The rows below fall into families. The same turns and mirrors carry the whole set onto itself and the rows of a family onto each other. For each named row, which other rows are in its family? Write them in the order they are listed.
These 16 rows form 4 families of 4 rows each.
J930: [ -5.4  28.8 -19.3  50.2  19.9   7.3 -18.5 -10.8]
J468: [ -6.9 -44.2  30.2  25.6 -36.0  17.0  -4.8  21.1]
J365: [ 16.0  22.6  -1.1  37.7  25.1 -10.8   0.5 -18.4]
J560: [-22.1  -6.4 -34.7  50.9 -36.6  35.5  -3.6   6.1]
J72: [ 13.4  28.7 -37.1  25.2   4.0  -5.6   4.6 -18.7]
J500: [-12.4  26.4 -14.3  30.1 -56.6  29.9 -15.3  28.1]
J819: [-54.1  -5.2 -12.6  34.0 -19.2  25.2   1.2  13.2]
J449: [ 29.7  -1.2  22.3  15.4  -6.2 -15.3 -26.5 -34.3]
J681: [ 28.6 -10.1  26.0  -1.5   4.2 -23.2   3.4  -4.9]
J484: [-26.6 -41.6  -1.6  15.6 -52.1  18.4 -12.1   4.9]
J829: [ 27.0 -30.6  36.9   9.2 -11.9  -0.3 -17.5 -18.1]
J345: [-21.2 -35.4  26.7  -0.7 -46.7   1.8  -6.3  -8.7]
J813: [-37.2  12.8 -38.5  42.8 -15.6   8.5   6.8   5.4]
J50: [ 27.3  25.8  34.2 -10.7  -7.1   9.4  -2.4   8.1]
J264: [  4.9  -5.7  30.3   1.3 -42.2  29.5 -24.9  33.8]
J636: [ 10.3  58.1 -10.0  16.9 -21.4  10.0   4.7   0.7]

The rest of the family of J560: J468, J72, J681
The rest of the family of J636: J500, J50, J264
The rest of the family of J930: J819, J449, J345

